In the rows, 128 means zero.
One turn moves each row of this set onto another row. After a few examples, where does it send each row asked below?
Z_338: [160 104 129 139 120 109 152  95 127 144 149 120 129]
Z_726: [155 164 134 140 139 125 155 104 124 132 126 122 139]
Z_391: [150 120 146 122 125 123 159  89 117 146 142 118 123]
Z_610: [131 117  88 108 136 126  97 141 111 158 115 129 119]
Z_699: [147 146 157 152 136 142 114 142 123  99 130 111 141]
Z_422: [123 154 134 112 134 117  83 114 145 135 179 126 127]
Z_577: [135 116  90 116 133 123  95 143 105 155 114 115 130]
Z_425: [120 163 125 103 139 115 103 114 136 129 177 132 119]
Z_546: [125 156 142 106 129 111  87 129 138 134 175 132 124]
Z_161: [145 172 118 161 131 114 129 124 122 124 127 133 148]
Z_111: [151 116 153 133 128 118 148  81 118 130 141 118 120]
Z_139: [130 104 106 110 121 122  88 136  99 154 123 123 115]
Z_737: [148 150 111 121 129 105 115 156 146 134 168 102 102]
Z_905: [131 152 140 143 127 117 137 110 138 134 112 156 141]
Z_227: [127  87 116 141 157 121 107 107 124 115 131 101 109]
Z_592: [146 147 131 126 126 137 103 156 154 112 158  94 122]
Z_289: [141 142 149 144 134 148 125 153 130  95 127 117 137]
Z_441: [142 115  81 116 103 144 108 124 121 133 150 146 129]
Z_14: [139 107 106 114 126 119  89 136  92 138 107 126 113]
Z_901: [144 102  98 126 149 122 124 106  93 118 119 123 110]
Z_224: [156 141 136 151 132 147 116 147 126  87 125 124 125]
Z_244: [127 102 100 116 130 115  93 146 104 151 117 134 120]
Z_460: [156 154 121 118 131 118 104 159 146 111 149  94 135]
Z_281: [154 103 121 136 123 110 151  88 124 139 142 108 132]
Z_186: [129 139 130 127 129 116 105 143 151 120 138  79 101]
Z_765: [144  91 111 114 128 127  93 138 101 143 110 132 124]
Z_922: [145 144 144 155 133 144 121 148 125  93 125 120 141]
Z_604: [127 119 114 103 107 139 109 123 151 145 143 157 142]
Z_795: [128 116 101 104 124 125  89 120 132 135 165 158 134]
Z_899: [124 163 122 108 133 108  94 114 141 116 175 125 117]
Z_466: [142 156 151 132 137 142 110 153 125 105 118 115 140]
Z_236: [148 101 143 136 122 127 152  94 111 144 138 121 127]
Z_966: [161 142 138 150 138 144 125 147 137  95 125 129 133]
Z_553: [138 144 139 102 138 105  90 115 141 138 179 137 127]
Z_33: [152 143 144 137 134 147 108 150 125  98 124 105 148]
Z_910: [132 142 136  95 128 107  88 116 142 145 176 119 127]
Z_85: [124 158 134 111 135 112  92 120 142 135 181 128 117]
Z_556: [154 118  98  97 123 122  93 118 136 138 164 153 123]
Z_383: [150 108 138 141 116 119 149  85 119 146 137 115 116]
Z_549: [127 110  94 114 122 124  92 144 102 151 118 127 121]
Z_135: [135 101 106 143 154 115 116 105  97 138 119 119 104]
Z_956: [148 104 136 140 124 122 153  88 121 147 146 116 122]
Z_826: [137 107 106 147 168 129 140 106 109 123 151 117 116]
Z_923: [143 155 142 146 119 118 159 115 128 133 121 125 138]

Z_33 goes to Z_391
Z_383 goes to Z_244
Z_85 goes to Z_922
Now these:
Z_281 goes to Z_610
Z_338 goes to Z_577
Z_901 goes to Z_556
Z_737 goes to Z_161
Z_592 goes to Z_923
Z_466 goes to Z_111
Z_604 goes to Z_186
Z_699 goes to Z_236

